m =
135  135  122  137  124  122  136  137  121  122  122  134
136  136  121  137  123  122  136  137  120  121  121  136
143  144  113  145  112  112  144  144  114  116  112  143
134  135  123  132  121  124  134  133  125  128  124  135
119  119  134  120  133  133  120  120  132  133  133  118
128  128  129  128  130  129  128  128  131  128  130  130
123  122  137  121  135  137  122  121  136  136  136  122
125  124  130  125  131  130  124  125  129  128  130  124
143  143  117  143  116  118  144  143  117  119  117  143
126  126  128  126  127  128  126  125  126  128  128  125
131  131  126  130  124  127  132  131  127  130  126  132
115  113  150  111  148  151  113  112  149  148  150  114
136  137  121  139  120  121  139  139  121  123  119  136
144  144  114  145  115  114  145  145  115  116  114  144
122  120  138  122  138  138  122  122  138  137  137  121
m[0,0] => 135
m[4] => [119, 119, 134, 120, 133, 133, 120, 120, 132, 133, 133, 118]
m[:, 2] => [122, 121, 113, 123, 134, 129, 137, 130, 117, 128, 126, 150, 121, 114, 138]
m[6,6] => 122
m[7,3] => 125
m[:, 7] => [137, 137, 144, 133, 120, 128, 121, 125, 143, 125, 131, 112, 139, 145, 122]
m[13] => [144, 144, 114, 145, 115, 114, 145, 145, 115, 116, 114, 144]
m[6,9] => 136
m[:, 6] => [136, 136, 144, 134, 120, 128, 122, 124, 144, 126, 132, 113, 139, 145, 122]
m[11,7] => 112
m[:, 4] => [124, 123, 112, 121, 133, 130, 135, 131, 116, 127, 124, 148, 120, 115, 138]
m[13,8] => 115
m[0,10] => 122
m[1,1] => 136
m[4,6] => 120
m[4,5] => 133
m[3,7] => 133
m[2,1] => 144
m[9,6] => 126
m[12,10] => 119
m[2] => [143, 144, 113, 145, 112, 112, 144, 144, 114, 116, 112, 143]
m[10,6] => 132
m[:, 9] => [122, 121, 116, 128, 133, 128, 136, 128, 119, 128, 130, 148, 123, 116, 137]
m[:, 3] => [137, 137, 145, 132, 120, 128, 121, 125, 143, 126, 130, 111, 139, 145, 122]
m[0,3] => 137
m[0,6] => 136
m[8,8] => 117
m[7,11] => 124
m[5,4] => 130
m[11,5] => 151
m[:, 10] => [122, 121, 112, 124, 133, 130, 136, 130, 117, 128, 126, 150, 119, 114, 137]
m[11,6] => 113
m[1,9] => 121
m[4,7] => 120
m[:, 0] => [135, 136, 143, 134, 119, 128, 123, 125, 143, 126, 131, 115, 136, 144, 122]
m[12] => [136, 137, 121, 139, 120, 121, 139, 139, 121, 123, 119, 136]
m[12,4] => 120

W = [125 136 129 124 135 124 132 151 130 122 130]
W[0]: 125
W[-9]: 129
W[7]: 151
W[5]: 124

X =
[[131 131 125 122 127 114 109 125 120 123 125]
 [130 129 127 126 128 123 121 127 125 126 127]
 [130 129 130 128 122 129 128 130 130 133 120]
 [136 130 134 130 115 130 126 131 134 143 112]
 [139 132 136 131 107 132 126 133 136 150 103]
 [146 128 143 135 118 124 106 126 136 156 110]
 [128 130 126 126 124 128 128 129 127 127 125]]
X[0, 0]: 131
X[1, 5]: 123
X[4, 8]: 136
X[4, 4]: 107
X[0, 7]: 125
X[5, 6]: 106
X[4, 3]: 131
X[1, 8]: 125
X[3, 6]: 126
X[2]: [130, 129, 130, 128, 122, 129, 128, 130, 130, 133, 120]
X[5, 2]: 143
X[4, 10]: 103
X[1]: [130, 129, 127, 126, 128, 123, 121, 127, 125, 126, 127]
X[:, 3]: [122, 126, 128, 130, 131, 135, 126]
X[4, 9]: 150
X[1, 1]: 129
X[3, 1]: 130
X[2, 10]: 120
X[0, 1]: 131
X[2, 6]: 128
X[3, 2]: 134
X[1, 6]: 121
X[1, 9]: 126
X[4, 0]: 139
X[5, 0]: 146
X[0, 10]: 125
X[6]: [128, 130, 126, 126, 124, 128, 128, 129, 127, 127, 125]
X[5, 1]: 128
X[0, 2]: 125

M =
[[126 126 132 127 138 147 136 120 150 120]
 [108 157 112 129 134 144 121 125 139 119]
 [114 140 133 120 125 147 129 118 126 114]
 [144 116 129 112 146 118 125 105 130 123]
 [118 139 122 126 141 118 136 104 147 114]
 [123 122 122 143 123 128 141 142 126 134]
 [108 115 127 138 142 123 121 140 127 116]
 [132 136 135 125 123 124 120 125 142 128]
 [141 126 135 122 127 118 154 130 135 115]
 [131 119 141 113 130 135 154 122 136 134]
 [129 132 113 143 143 136 147 104 139 131]
 [144 126 132 120 123 132 118 142 143 118]
 [108 157 112 118 128 128 120 115 147 117]
 [116 115 141 112 146 125 118 138 150 130]]
M[0][0]: 126
M[12]: [108, 157, 112, 118, 128, 128, 120, 115, 147, 117]
M[8][0]: 141
M[5][9]: 134
M[6][4]: 142
M[10][0]: 129
M[11][5]: 132
M[10][7]: 104
M[9][3]: 113
M[6][0]: 108
M[4][6]: 136
M[3][0]: 144
M[4][7]: 104
M[3][8]: 130
M[8][4]: 127
M[6][5]: 123
M[11][6]: 118
M[1][7]: 125
M[11][8]: 143
M[11][0]: 144
M[3][9]: 123
M[8][5]: 118
M[8]: [141, 126, 135, 122, 127, 118, 154, 130, 135, 115]
M[7][3]: 125
M[5][4]: 123
M[12][1]: 157
M[:, 3]: [127, 129, 120, 112, 126, 143, 138, 125, 122, 113, 143, 120, 118, 112]
M[5][5]: 128
M[13]: [116, 115, 141, 112, 146, 125, 118, 138, 150, 130]
M[5]: [123, 122, 122, 143, 123, 128, 141, 142, 126, 134]
M[2][1]: 140
M[8][2]: 135
M[9][7]: 122
M[2][3]: 120
M[:, 9]: [120, 119, 114, 123, 114, 134, 116, 128, 115, 134, 131, 118, 117, 130]
M[8][9]: 115

x =
[[130 130 131 138 123]
 [129 125 126 129 131]
 [128 127 127 110 124]
 [129 127 125 122 128]
 [130 126 126 149 128]]
x[0][0] => 130
x[0][-2] => 138
x[:, 2] => [131, 126, 127, 125, 126]
x[-1][-2] => 149
x[:, 3] => [138, 129, 110, 122, 149]
x[-4] => [129, 125, 126, 129, 131]
x[-2][-4] => 127
x[4] => [130, 126, 126, 149, 128]
x[-2][-1] => 128
x[-4][4] => 131
x[-2] => [129, 127, 125, 122, 128]

a =
127	123	128	138	149	131	110	135
131	120	126	137	133	135	123	134
128	122	128	137	147	131	112	135
127	123	128	138	149	131	110	135
122	121	129	148	134	139	122	131
132	121	126	135	135	134	122	135
a[0,0] -> 127
a[:, 2] -> [128, 126, 128, 128, 129, 126]
a[0] -> [127, 123, 128, 138, 149, 131, 110, 135]
a[4,3] -> 148
a[1,6] -> 123
a[5,0] -> 132
a[3,0] -> 127
a[2,1] -> 122
a[1] -> [131, 120, 126, 137, 133, 135, 123, 134]
a[:, 1] -> [123, 120, 122, 123, 121, 121]
a[5,4] -> 135
a[:, 5] -> [131, 135, 131, 131, 139, 134]
a[5] -> [132, 121, 126, 135, 135, 134, 122, 135]
a[3] -> [127, 123, 128, 138, 149, 131, 110, 135]
a[5,1] -> 121
a[4] -> [122, 121, 129, 148, 134, 139, 122, 131]
a[1,3] -> 137
